Each row is where one point has got to under a steady rotation. How many ticks took it there?
The counts run from 0 to 344.
  4  -9  -1 -19   4  10   2 -15  -5  15 -34   2  24 -24   2   1  12 -29 -11  -7   3 -17  19  -6   3  -3  -9  15 -35   4  10 -14   9  19   2  22 -14  -7  14 -26 -11 -15  -7 -31 -34  11  -7   2 -10  27   0  10 -16 -26  13  24  10 | 16
 14 -14 -23  -6   3   7 -17 -41  21  -5 -13 -21 -28  10  -5 -28  -6 -14  -9  20 -15   3  24  10 -18 -11  -3 -24  -8 -15  26 -15 -21 -13  -1   4   8   6  12  -1  -4 -17   8 -16  18 -18  25  11  14   1 -10 -25 -13 -28   1  -1  14 | 159
  5  10 -23  -7  -6   8 -26 -35 -13 -15 -22   1 -31  -9  12   2  12  -5 -25  -5  -8 -21  19  14 -17  15 -28   0 -36   1  20   6  15   9  20  20  -5  -2   5   2   2 -25   5 -15   7  -2   1  13 -12  19  16 -17  -4 -29 -10   8  24 | 175
 30 -34 -13  -1  -5   0 -10  13   3  21 -45  -7   0   0   9 -12  -8  -2 -11  35  -8  15  13  10  17  15 -11   6   7  -7  -1 -15 -18 -14  -4   3  -5   4  23  -6   7  10  24 -22   0   4  11 -14  12   6 -12 -47 -14  -1  21   6  17 | 80
 19 -13 -12 -11 -12  16  -7  13 -15  19 -41   9   9  15  10  12  -4 -28 -18  18 -14  12  17  16   7   4 -15   1  -1  21   5  -1   4  28   3   2 -18  -2   7 -11 -18  -6  19 -30 -26  15  -1  -3  11   1  30  -1 -36  -3  25  16   3 | 64
  6  13 -19   2 -15  10 -18 -29 -15 -12 -20   2 -40  -5  -3  -6   8 -18 -11   5 -10 -15  28  -1 -18  22 -26 -19 -37 -14   7  -3   6   3  20   7 -21   7   4  12  -1 -30  -5 -20 -10  -7  12  21  10  13   7 -22  -4 -13   0  -7  16 | 180
 32 -39 -17   2   2   4   1   8   4  25 -38  -8   3  -3  11 -14  -6  -4 -11  28 -10  14  15  11  23   5 -11   1  15  -4   5  -6 -17  -9 -11   6   2   6  20 -14   1   4  16 -26  -2  -1   9 -15  12   2 -14 -42 -21  -4  25   5  18 | 82
  7 -22 -35  -2   4  -9 -10 -13  20  18 -33   4 -18  28  15   2  -7  -5 -26  10 -32  13   7  31  -5 -28   9   0   4   5  11   0  -2  13   7   2   2 -16  23 -13  -3 -10  46  -6   8  15   2  -2  12   5   9 -23 -11 -24  19   4   9 | 116
 32 -25 -22  10  -6  -1  12  -6  16  20 -15  -9  -9  -5   1 -13  -4 -27 -11  30 -18   7  15   8  20 -11  15 -18  12  -7   8 -13  -9 -12   1 -10  -5  11  35  -3  -6  -9  24 -14  -2   6  12  -7  29   2  -7 -39 -18 -14  15 -15  12 | 313
 34 -24 -26  10  -1   0  12  -4  15  24 -15   0 -15  -5   4 -15  -6 -24 -11  27 -13   7  14  11  24 -11  10 -14  15  -5   7 -10  -8 -14   1  -6  -1  12  31  -1  -2 -12  25 -12   3   5  13  -9  26   3  -6 -43 -19 -11  22 -15  20 | 312
 16  -1  -5  -7   6   3 -15  19   2  35 -30  -5  14  -9  -5 -17  -7 -35 -14  15  -7  36  11  14   4   7 -18  -9  -5  21 -11 -16  -7  -5  -6   2 -25   8  17  11 -11 -20  19 -12 -20  12  14 -18  20  10  -5  -9 -12  13  26  19  26 | 263
  6   4 -21 -12  -7   4 -30 -35 -10 -16 -22  -4 -24  -8   7   7  13  -4 -25  -2 -11 -23  17  11 -21  10 -22   6 -40   5  23   0  17   9  18  16  -6  -2   6  -2   1 -22  10 -14   7   2   1  13 -11  21  14 -12  -4 -30 -13   8  18 | 174
 14   8  -9  -3   4  10  -6   4 -29  17 -40 -10  24 -16  15  13   7 -22 -23  13  -5  16  17   7  22   4 -10 -20  -9  23  12 -11  -4  10  -8  31 -26   3  14 -16 -15   3  10 -22 -18   1  16 -10  34   0  -5 -16 -19   0   8  13  26 | 56
-10  -9 -16   3  12  -9 -18 -27  26  15 -26 -11 -18   2  -9 -29  -1 -26   1 -11 -29   6  19  24 -10 -11 -25   0 -36 -10 -16  -2   2  14   4   5 -10  -9  14  10  -6 -28  10 -23 -17   1   7   7  -2  23  -3 -10   4 -11  26  16   8 | 190
 30  -3   4  -7 -19  16 -14  14 -24  15 -27   6  12 -29  -5  -4  11 -28 -14  28   4  -6  12   5  11  37 -16  -1 -15   9  -3  -6  15   8  19  13 -12  25  13   4   7 -20  -3 -25 -20  10   6  -5   1  17  16 -12 -24  -1   7   5  28 | 254
  9  -1   8 -12   3   5 -28 -31  -8   4 -21 -32   9 -36 -16 -20  11 -22  -9   6   0  -2  23   1  -8  17 -17  -4 -34  -6  11 -22  -7  -5   0  31 -12  12  17  -2  -4 -15  -5 -19  -4 -10  24   0   9  14 -21  -8  -3 -10 -12  22  27 | 207
  6 -22 -34  -2   1  -5 -12 -14  19  14 -32   3 -20  29  13   3  -6  -3 -24  19 -30   8   7  30  -1 -26  12   6   0   2  12   0   2  18  10   3   4 -17  24 -15  -2  -6  39  -7  10  13  -3   3  11   3  11 -20 -17 -27  16   2   6 | 117
  8 -15 -22  -4  -4  -6 -33 -28  27  -2 -17   4 -34   5  -6 -15 -10  -8 -15  22  -8  10  22  14 -20  14  -3  -3 -26  -6  10 -21 -14 -26   9   6  -2   6  21   0  18 -17  22   1  25  -9   6   8   2  14 -17 -23  -5 -22  -6  -1  22 | 153
  4  -9 -21 -16   7   4 -10 -56  11  -2 -16 -22 -12  -1  -3 -12   4 -18 -18  -2 -22 -11  18   3 -25 -36   6 -22 -15  -9  31 -14  -2   6   3   2  -1 -11  18 -23 -21 -24   8 -14  -1   1   9  11   8   9  -6  -4  -9 -39  -1   7   9 | 165
 11  -1   0  -9  15  14  -1  -3   0  24 -45 -22  22  -5  -8 -25  14 -22   0  13  -7  -8   9  -6   4 -17   0 -22 -11 -17   6  -9   2  20   3  11  -5  -1  18  -9 -10 -10  -9 -40 -35   2  22  -2  15  17  -3 -18  -8 -21  33  11  13 | 239
  9 -15 -22  -3   1  -7 -33 -27  24  -4 -15  -1 -36   3  -4 -17  -7  -5 -15  17  -5   8  22  17 -17  10  -9  -5 -23  -6  13 -19 -14 -29   3   7   2   4  17   4  17 -17  21   2  27  -9  11   6  -1  13 -15 -26  -1 -19  -5   3  24 | 154
 18 -15 -14 -12 -15   0  -4  18   7  12 -38  27  -3   1   5  14  -3 -16 -22  32  -6  11   8   8   4   9   4  10 -20  19   0  -7  17  -6  17 -11 -19  -1  32  -4  12  -9  41  -3  -8  26 -19  -7   2  28   8 -21 -16 -18  17 -13  12 | 301
 33 -14 -17 -15 -18   2 -23  -3 -13  -1 -24  16  -6 -13   9  19  -4  -5 -35  34  -6  12  16  14  -2  21  -6  -3  -3  33  22  -7  11 -13   9   2  -3  15  12 -13   8  -4  28  -2  15  13  -9  -4   1   9   9 -16 -34 -19 -11  -6  26 | 99
  1 -17 -33  -1  -1   4   0 -15  14  -3 -24   4 -34  20   6   5 -14 -26 -20   9 -15  25  26  12  -3  -8 -16  -2 -19  18  13 -12 -21  -6  -8   2 -33 -16  19  -3 -16 -12  38  -9   4  -1  -1   5  30  -1  -4 -17 -16  -6   9  -3   5 | 340
 18   1  -9  -9  -8  11 -14   9 -26  12 -43 -15  18  -6  15  16   1 -19 -22  15 -13  19  14  13   9   4 -22  -9  -6  24  13  -4  -4  13  -2  11 -29  -2   6  -4 -28   8  22 -26 -21   8  15  -9  28   4  11 -12 -21   0  10  22   8 | 59
 26  13  -7  -4   2  10 -12   3 -21  26 -26   8  24 -18  18   5  11 -18 -22  24   7  -8  12  13  17   6  15 -16   3  -3  18 -20  -3   9   7  35   5  18  22 -26  12  -4  -7 -18  -6   2  19  -6   5  10   4 -15 -25 -17  12  13  35 | 49
 10 -14   0  -6  -4   2 -23 -30  14  15 -13  -5  -5 -11 -15 -28  10 -27  -2  10  -1 -27  20  10  -8   7   5  12 -27 -30  -1 -21   1  15  19  22  10  12  26 -13  13 -25 -16 -20  -5  -1  11  12 -17  19   1  -2 -13 -27   5  16  18 | 199
 34  -9 -28  -8 -13   6 -19   0 -18   5 -19  18 -18  -5  18  16  -6  -6 -36  28  -4  16  16  18   1  23 -15 -10   8  25  22  -6   7 -17   4   2  -4  14   6  -3   5 -12  22  -1  15  11  -6  -5   2   2  10 -28 -29  -9  -3  -7  34 | 101
  8  -5 -14  -4  14  21  -1 -14   3  15 -29 -25   8  -2  10 -25  10 -26  -3  -4   2 -12  17   6   7  -6 -19   2 -18 -12  15  -7 -23  19  -9  25  -5  -4  11  -5 -14  -9  -7 -46 -20 -17  31   2   8   9   3 -13  -5 -20  25  29  11 | 8
 26 -20 -22   2  -2   1  -1  18  16  12 -32  21 -14   2   6  -3  -4 -14 -14  40  -8   9  14  18  21  16   3   5 -10  11  -5   1   4 -12   9   2  -5   7  29   4  20  -7  31  -7   4   6  -2  -2  13  16   1 -39 -17 -15  18 -20  20 | 306
 23 -29 -19  -2   1  -7   6 -21  15  20  -9 -13   6 -13   5   1   0 -24 -21  10 -25   6   9  21  13 -29  18   4   8  13  17 -14   0   3  -4  -1  -2   0  35 -21 -18  -9  38  -2   1  19   2 -14  21   8  -5 -14 -18 -20   3   4  12 | 319
-10  23  -2 -22  15  10 -27  -2   4  12 -40  20   8   6  -6  -8   0 -26 -13  11  12  10  15   4 -15  10  -4  -6 -41   8  -1 -19   4  10   8  24 -13  -3  13  -8  18 -26  -3 -11 -15   1   0  10  -9  27   4  10 -12 -20  20  13  28 | 225
 13 -12 -28  -6  10   7 -12 -49  14   6  -9 -25 -21   4   6 -23   2 -16 -16  -1 -15  -4  17   5 -23 -28  -7 -22   0 -16  34 -14 -18 -10  -1  -2   6  -3  10 -11 -15 -27   6 -15   8  -7  19   6   5   4  -9 -22  -4 -26   7   9  16 | 162
 30  -9 -11 -17  -8  20 -21  16   4  34 -27   7  17   7   8  -5   1 -18 -24  30  20  -3   0   5  -4   3  24   9   7  -5  17 -27 -12   7   7   9   1   2  30 -21  12 -14  10 -10  -3  16   9 -14  -2   8  12  -7 -17 -20  18  25  25 | 275
 34 -26 -20   3  -7  -7   3 -12  12  26 -11 -17   2 -11   3  -8  -1 -23 -18  16 -21   4   7  11   6 -24  14  -7  18  -4  17 -21  -7 -14   1 -15 -10   1  37  -8 -19 -10  33  -6  -2  19  14 -16  21   8  -7 -32 -10 -11  14   3  10 | 316
  9   3  -4  -3  21  -4  -8   3  15  34 -30  -1  23  -8   0 -21  -8 -36  -3   9  -5  31  18  12   5 -12  -9 -23 -11   4  -5 -22  -7 -10  -9   0 -11   9  14  -2  -7 -12   8 -23 -33   6  14  -5  -3  27 -10  -8 -15  -4  42  15  14 | 35
 -9  21  -7 -21  15  11 -30  -1   4  19 -35  22   5   4  -4  -7   4 -24 -16   2  13  10  14   5 -16   5  -7  -9 -37  11  -1 -20   7  12   7  23 -13  -6  10  -8  15 -31  -3 -12 -18   8  -3   6 -18  27   6  10 -10 -19  22  17  31 | 224
 17   0   4  -9  -8  11 -18   9 -12   4 -31  10   8 -19   3 -10   3 -26  -4  21  11   2  27  -1   6  39 -31   1 -36  10   0  -9   1  -8   4  14 -15  19   3  10  12  -8  -2 -32 -22  -8   4   4 -14  30  10 -13 -22 -12  14  11  15 | 25
 24 -13  -8 -18  -4  17 -16  17  14  35 -28  10  17  17   0 -12  -3 -26 -14  33  11   4   6  14   2  -1  24   8   8   5   9 -22  -9  18   5  13   9   5  27 -21   7 -12  12 -14  -5  12   6 -10   5   6  20   4 -30 -22  22  21  20 | 273
 -5  23 -11 -22  10  12 -29  -6   0  18 -31  18   7   3  -1  -8   0 -26 -19  -3  16   9  14   5 -24   3 -15  -9 -32  11   2 -18   5  11   8  17 -17  -7   7  -8   7 -35  -4 -14 -23  10  -3   6 -22  28  10  13  -8 -14  23  20  29 | 223
 25  -4   3  -7  -7  13 -11   9 -18  16 -28   7  15 -30  -2  -4  12 -23 -13  22   0 -13  13  12  18  31 -14   9 -18  15  -6   1  25  17  10  23  -2  19  15  -2   8 -18  -6 -24 -19  12   1  -6   1  18  16  -9 -27 -17   7   6  30 | 252
 12 -17 -26  -1   8   6 -15 -40  24  -4 -15 -15 -33   8  -4 -28  -7 -14  -9  16 -12   5  24  14  -8  -7  -3 -21 -10  -9  21 -11 -19 -13  -2  11  10   6  13  -4   0 -18   7 -16  20 -21  19  10  16  -1 -10 -26 -12 -29   0  -3  19 | 158
  0   3 -17 -15  -5   3 -28 -39  -7 -20 -23  -7 -20  -4   3  10  14  -5 -22   1 -13 -23  18  14 -22   3 -15   4 -41   7  23  -2  17  13  17  18  -5  -6   9  -8  -4 -17  12 -15   7   3   0  15  -6  20  14  -5  -9 -39 -17  10  16 | 173
 15 -44 -27  -2  -9   5   2 -36   3  -1 -21 -12 -31 -11  -2  -4  -8 -15 -18  -1 -32   5  25  12   4  -1 -36   6  -8  17   6   8   7   5  -3  -4  -8  -2   7  -2 -23 -24  22 -21   2   6  -9   1  20  -4  -1 -21 -26 -11  -4  -7   9 | 137
  9  -3  -2 -13   6   6  -9   0 -10   6 -37  16  14 -26   6   1   6 -22 -10   7  12  -3  24   7  14  30 -30  14 -43  18  -1  -4  12   4   0  29 -13   7   5  -8  10 -11  -3 -29 -22   0  -6   4 -15  33   2  -6 -16 -16  10  13  24 | 22
  3  -4 -22 -18   5  -3 -21 -50   2   0 -16 -20  -9  -7   5  -2  11  -8 -26 -15 -17 -13  11   6 -29 -30  -6  -5 -23  -3  32 -11   7   3   9   2  -5 -17  14 -17 -19 -23  16  -8   4   9   4   6  -9  18  -1  -4   3 -34  -4  16  13 | 168
